Named moves (each a turn or a mirror), then the moves between two rows, first move first; the first pair answered:
fatot:
[-26   0  -6  18 -17  33   4   2 -12  14  25   7  -4  -7  -3   4 -21 -17
  13 -20  -4  -6  10  -3   5 -10   1   0  -3  14  -1   2  -5  10  -2   1
  -4   1   1  -6 -15   7 -10 -13 -12   9] -> [-24  -3  -3  18 -16  32   0   2 -15  11  23   5  -4  -5  -2   0 -19 -22
  13 -19  -1  -7  12  -4   2 -10  -1  -2  -5  12  -1  -1  -1  11   4   3
  -1   3  -5  -3 -12   9 -14 -19 -14  12]
[ -2  -1  -2   0   9   6   2  -1   8  16  -7   3   8  15  17 -18   5  -4
  -5   3 -13   8  -4   6  -1 -21  -9 -10   4   1   4  -2  -5  -5  -4  -3
  -4   0   5   4  -9   0  -2  17 -21  12] -> [  0  -6   3   0   8   6  -6  -3   8  13  -6   1   8  17  18 -18   8  -9
  -2   3  -8   5  -5   6  -3 -18 -12 -11   5  -1   4  -6  -1  -2   1  -2
   0  -1   0   3  -6  -1  -7  11 -25  13]
[ -1  -7  16  13  -6   9  -6   1  -9  -9   3  -3  -4  -1 -10   2 -15   6
  12  -1   4   0  -5  -3  -3  11   0   8  -9  -4   3   0   1  -1  16  -4
  10  -8  -2   3  -5   4   8 -17   6  -5] -> [ -6   0   7   9  -7  14   6   5  -5  -4   3   0  -6  -5 -14   5 -18  15
   8   0  -3   3  -7  -4  -1  11   4  12  -4  -1   5   5  -7  -1   9  -6
   0  -4   9  -1  -7   3  14  -7  10  -7]
litek:
[  1 -11  15   2  12  -3 -17  -9 -16 -16  13 -14  -5 -18   6 -10  -2  -1
  18   9  13 -22  -9  -3   5  11 -16  -9  -6  -1   6   6   7  -5  21   3
   2  -5 -28 -20   1  23   9 -13 -12 -16] -> [ -1  -4  10  -5  18  -1 -11 -17  -3 -10  14  -4  -2 -13  14 -18   6  -6
  18  12   6 -27  -4  -1   6   5 -14 -14  -8   2   1  11   7  -5  15   5
   6   0 -25 -21   1  25   3 -17 -18  -9]
[-12   1 -24 -10  12  -4   5 -20  23  -7  -1  21  10  29  -2 -11 -16  -8
  14  -3 -11   3   6  -2 -21  -3  18   0   2  19   9  16 -12   9  -8   8
  -9  26   9   6   2   5  -5   4   0   6] -> [ -5   0 -32  -9  12 -15   7 -12  20 -11  -7  10   8  27  -2   0 -13  -9
   5  -7  -9  12   5   1 -21  -4  15   0  12  17   9   9 -11   7 -11   7
 -17  25  11  10   3  -3  -4  21   2  -1]
[ -7  14  -9  16   6 -16  16  18  -7  -3  -5  17  -2 -16 -22 -16  -5  -7
  17  -1  -9 -13  -2  11  20   8  -4   1   7  -8   3   4   3  -8   0   3
   3   1  13   3  -3 -11   0   7   1  -3] -> [ -7  15 -10  14   7 -14  17  17  -5  -3  -4  15  -2 -17 -20 -19  -5  -7
  17   0 -10 -13  -3  10  21   7  -2   2   6  -8   3   5   5  -8   0   3
   4   2  13   3  -4 -10   2   8   3  -3]
seb:
[  7  -7   5   8  -3  -3  -9   6  -9  -9  -3  -9  -4  -5  -5   8  -3  -4
  -3  -5   5   1  -6  -1  -1   4  -4  -2  -3  -5   8 -10   4   0   7   0
   6  -4 -10   1   0  -4   2   3   1  -2] -> [  8  -8   6   7  -5  -5 -10   6  -9 -11  -1  -7  -3  -6  -5   8  -2  -4
  -3  -2   5  -1  -5  -2  -2   4  -6  -2  -2  -5   7  -9   4  -1   8   1
   6  -3 -10   1   1  -3   0   1   0  -3]
[ -7 -17   8  12   5   3  -2  -5 -13  -9 -19 -15   3  -3  -5   7 -11   8
   7   8  19 -12  13 -12   8  16   5   8   3  -8   8   2   1  -1   2   3
   6  -9  -3  -1   6 -13   5  -6  -2 -12] -> [ -8 -18  11  11   4   2  -2  -9 -11 -10 -19 -15   3  -2  -4   5  -9   7
   7   9  22 -14  13 -11   9  18   4   5   4 -10   9   1   3   1   3   3
  10  -8  -3   0   7 -14   5 -11  -3 -11]
[  0 -11  10   5   7  -1 -11  -8  -8 -10  -5  -3  -8   5  10 -11  -3  -7
   6   1   5 -13   6   5  -6   5  -1 -13 -20   3  -3   0  18   1  17  -5
  20  -4 -17   6   2  10 -10 -26  -8   8] -> [ -4  -2  -5  12   1   2   9  13 -14 -14  -8 -16 -11  -7  -6  19 -20  18
  -3  -7  -3   9  -7  -3   0  11   3  -1  -1   7   2   0   4  -5   7 -15
  -5  -7   6   1  -9  -4  16  14  13 -12]
puse:
[  8  -8   3   7  -6  -4  -5   8   2  -8   5  -4  -2  -5  -5  10 -11  -7
   0 -10   3   3   5   5  -3  -5  -3   3  10   0   2  -3   6   0  -1   1
   2   3  -1   1  -8 -12   6   1   3  -9] -> [  6  -7   1   9  -5   0  -3   6   1  -7  10  -1  -4  -6  -9   8 -14  -2
   4  -9  -1   0   4   4  -1  -7   0   5   7   1   2   0   1   1   0   0
   3   1   2  -4 -10 -10   9  -3   5 -10]
[ -4  -6   7  -5   2  -9   1  -4  -3   6  -8  -2  -3   2   3  -2  11 -10
  -7   3  -3  -1  -2   5  -1 -15   8  -2 -12   2 -10   3  24  15  -2  -3
  -3   1  14   3  -2   4  -4   3   1  -8] -> [ -5 -10   9  -3   1  -8  -3  -4  -7   4 -10  -4  -2   1   0  -1   9 -11
  -6   3  -1  -1  -4   4  -3 -10   8   1 -14   0  -7   3  24  15   0  -6
  -1   0  11   4  -1   5  -2   0   2  -7]
[  5  -2  -4   0  -7  -6   0  12 -12  -1   1 -15  -5  -2   0  19  -5   0
 -11   0  -3   0  -6  -4  -3   1  -2   8   4   1   3  -4   5   1   5  -6
  -7  -6   1   1   4 -13   5  16   4 -14] -> [  3  -2  -4   1  -8  -3   2  12 -11   0  -1 -12  -7  -4  -3  19  -6   2
  -8   1  -5  -1  -8  -2  -5   2   1   8   4  -1   4  -2   3   0   7  -7
  -5  -6   5  -2   4 -13   8  13   6 -14]
[-11  10   3  -5  -3  10   2 -12   6   9   2   3  -4   5  -1  -5  -9  14
  21  -8   2  -2  -3  -2   1  12   6   6   2  12  -4   5 -10   3  14  -3
  -6   1   6  -7   3   9  -1 -14  15 -10] -> [-11  15  -5 -12   4   7   7 -11  14  13   1   5  -2   6   5  -5  -3  12
  16  -8  -2   1   1   1   3   7   4   2   5  14  -8   7  -8   2   6   2
 -10   7   8  -9   3  10  -5  -4  11  -5]
godib:
[ -6  21 -11 -15  -3  -4  12  -4   9   5   9  16   3   9  11  -3   6  -1
 -13  -1  -3   2  15  -2   7 -11   0  -5   7  15 -14  11  -1 -10  -1  -1
  -1  10   9  -8  -6  -9  -2  18  -2  11] -> [  6  11  -9 -14  -4 -17   2   1   0  -1   4   2   4   9  15   5  14  -7
 -21  -3   4   8  14   2   6 -10  -5 -12  11  12 -13  -4   7  -7  -4   1
  -3   9  -1  -3  -1 -14  -5  24  -6   4]
[  1  20 -15  -4  15  -2   9  -5  20  10  -5  16   0   3   8 -11   9 -13
 -11   3   5   0  18   8   2   3  11  -6  -2   8 -10   3 -10   4 -13  -3
   0  15   7  -8 -19   3 -16 -16  -6   7] -> [  8   8 -13  -5  16 -16   1   3  15   4 -13   4   2   4  13  -5  16 -18
 -19  -1  10   5  19  11  -3   5   5 -10   2   3 -10  -7  -4   5 -13  -1
  -1  14  -1  -2 -13  -3 -20  -7 -10   1]
[ -7   8   1   2  -1  16   6  -6   4   6   6   2  -4   0  -4  -3  -8   5
   9   5  -9  -6  -3  -6   1  -3   8   5 -12   0   3  14  -2   1   5  -7
   8  -5   2   3  -5   4   6 -11  11   2] -> [ -7  11  -7  -7   3  11  11  -7  14  12   5   5  -2   1   6  -4   0   1
   2   5 -14  -5   3  -4   0  -9  10   0  -7   4  -3  15  -4   1  -4  -5
   4  -1   5   2  -1   2  -1  -1   6   5]

Between the rows of a pair lie two moves.
[ -1   2   5  -3  -3   2   2 -11  -3  -3   5   9   4   7   5 -16  -2   2
   4   3  -5 -21   4  -1  -5  -5  -4   1 -18  -8  -7  12   5  11   5  -6
  10   7   6  -3   8   4  -3 -16  -7  14] -> [ -3  12 -10 -11   1   0  16  -3   6   2   3   8   4   5   7  -7   1   9
  -6   1 -15 -12   6  -2   2  -9  -1   1  -5  -1 -11  15  -3   7  -8  -5
  -3  10  19  -8   6  -1   1   8  -3  11]
fatot, litek
[ -5   5  15  -1  -6 -12 -10  -7  -2   1  -7   0   1   6  20  -5  10 -11
  10  -1  -3  -9  -7 -15 -14 -11   2 -14  -6  -1  -4 -10   9  22  23 -11
   0  -1 -14   1   6  17  -7 -33  -6   9] -> [ -9  17  -3   2  -8  -7  12  13  -4   2 -10 -12  -3  -5   5  23  -5  14
   0  -7 -13  12 -16 -18  -6  -8   8  -2  16   4  -1  -8  -7  15   9 -17
 -26  -2  10  -4  -5   4  14   8  13  -6]
seb, puse
[ 12 -12  -1   2  -9 -12 -16   3  -7 -11  -1 -10  -1   2  -9  15   5  -4
   2 -10  10   1  -6   3   2   4  -4  -4   2  -5   0 -12   8   0   9  -3
   3  -9  -8   6  -5  -9   7  16   0  -7] -> [  9 -14   6   4 -10  -5 -22  -7  -7 -10   2  -3  -2   5  -9   5   6 -11
  10  -5  12  -6  -2   2  -1   6  -4  -3  -6  -6   0 -10  11   2  13  -4
  13  -8 -16   5  -4  -2   3  -2  -2  -1]
seb, litek
[  5  11 -20 -19  14   0  19  -4  27  15  -5   7   5   5  14 -11  19  -5
  -7   9 -23   3   3   4   8 -16   3  -7   8   5 -11  11 -10 -11 -16  -1
 -11  14  17  -3   1  -2  -6  15 -10   8] -> [ 21 -13  -8 -12  11 -21  -8   2  10   0 -15 -11   4   6  18  -6  27 -23
 -11   5  -5   4   2   8   2 -11  -8 -14   7  -5 -10 -12  10  -8  -4   6
  -3   9  -8   7  12  -9 -16  11 -22   4]
fatot, litek
[  8  -7   2   5  -5   7  -4   4   7   5   0   7  18  -6   2 -18   0  -8
   0 -16  10  -5  16   1  -1  -1   4  -9   6  -4  -3  10   1   1   6   1
  20  -3   6   2  -8   8  -2   2   3  11] -> [ 13 -13   5   9  -7   3 -10   7   2   1  -2  -2  17  -8  -1 -11  -3  -8
  -1 -19  15  -2  12   2  -3   5   2  -8   9  -5  -1   4   4   2   9  -1
  19  -6   2   2  -5   4   2   8   4   4]
seb, fatot
[ 14  -2   6  -4   8 -18   1   2  -1  -2   2  -6   1   7   5  -7  11  -7
 -15   0   7  -2   7   5   7  -5   9  -7   3  -6  -6 -13   0   6  -1   9
  -4   1  -2   7   1   2  -6   2  -7  12] -> [ 10   5   3  -7  11 -12   6   0   8   4   3   1   4   8   6  -7  11  -4
 -14   0   1  -3   7   5   9  -6   9  -6   5  -5 -12  -7  -6   6  -6   9
  -5   5   4   2  -1   5  -5   4  -6  14]
fatot, seb
[ 13  16  -9  13  -5   4   0   3  -9  15  -4 -14  -1 -13   4  -4  -4   8
  -1   9   5   4  13 -14   6  11  13  10  11   5  -6   2   6  19 -11   7
   0  -5   6 -13  12  12   1  14   5  10] -> [  9  18 -10  11  -2   6   0  -2  -5  19  -1  -9   3 -10   7 -11  -1   7
   2  10   2   0  15 -14   5  10  13   8   7   6 -11   4   5  19 -10   9
   4  -3   5 -16  13  15  -3   6   1  16]
seb, fatot
[  4 -27   7   2  -2 -20  -5  -3   0   7  -3   1 -10  -6  22  -2  -5   1
   6 -10   8  12  -7 -14   3  -3  -2 -12 -18  -5 -10 -11  12  -7   0   0
  17   2  14   0 -16  13  -7  -3   2  -3] -> [  0 -21   3  -4   1 -16   0  -6   7  12   0  10  -8  -2  26 -10  -3   1
   5 -10   4  10  -2 -13   5  -5   0 -13 -18  -3 -12  -3  10  -8  -3   2
  15   5  20  -1 -17  16  -8  -6   1   3]
fatot, seb
[ -1  -9   4   6  -8   6 -11  -3 -12  -8   1   4   6  -4  -2   5  -3  -1
  11   4  10  -5   2  -3  -5   8  -4   7 -10  -5   9  -1   7  -2   9   1
   4  -1 -10   3  -2   6  -2 -23  -4   1] -> [-12   9 -10  -8  -2  15  11  -5   4   5   4  14  10  -4   0   2  -4  12
   8   5  -4  -1   7  -5  -1   1   2   8  -4   1   6  12  -8  -5  -6   0
  -6   6  11  -5  -7   6   3  -7  -1   7]
litek, fatot
[ -5   6 -11  -8  11   7   7  -9   0   4   0   5  -1   4  -1   2  -6  -3
   7  -2   1  -6   0  -9   8 -11  -1   0   5   4   3  10  -5  -2  -1   5
  -9   1  17  11  -5  -2   7   0  -6   4] -> [  4  -6  -3  -4   7  -4  -7 -11  -5  -4  -2  -2  -1   6   2   1  -2 -14
   4  -5  11  -5   0  -8   3 -11  -8  -5   0  -3   2   0   5  -3   8  10
  -1  -1   3  17   1  -3  -1  -9 -13   3]
litek, fatot
[  4  -4  -7  -7   1 -20   0  10  -1  -8  -6  -7   4   1   7  14  10  -6
  -6 -10 -11   9  -3   0   3  -1 -10   1   6  -4   3  -8   7   0  -8   0
  -3  -1   1   4   6 -10  -2  19  -6  -6] -> [ -1   5 -13 -11   3 -14   8   9   6  -1  -1  -1   6   4  10  10   9  -4
  -5  -6 -18   6   0  -1   5  -4  -6   1   6  -1   1   0   2  -3 -11   0
  -8   2   9   1   5  -9  -2  19  -3  -3]
seb, fatot
[  0  -3 -13 -16   2  -3  -3  -7  19   6 -15  -6  15  13   7  -4  14  -6
   2  16   8 -14  -9  -7  -6 -13   3 -19  -1   2 -11   5  -2   9  -7  14
  -1  -3   6   2  10  13  -3 -20 -12   7] -> [ -1  -2 -18  -6  -4   1  11  11   8  -2 -14 -20  10   1 -10  19  -3  13
  -2   8   9   1 -21 -13  -5  -4   5 -10   9   1  -3   3  -9   5  -6   6
 -15  -8  15  -1   2   7  16   3   7 -13]
seb, litek
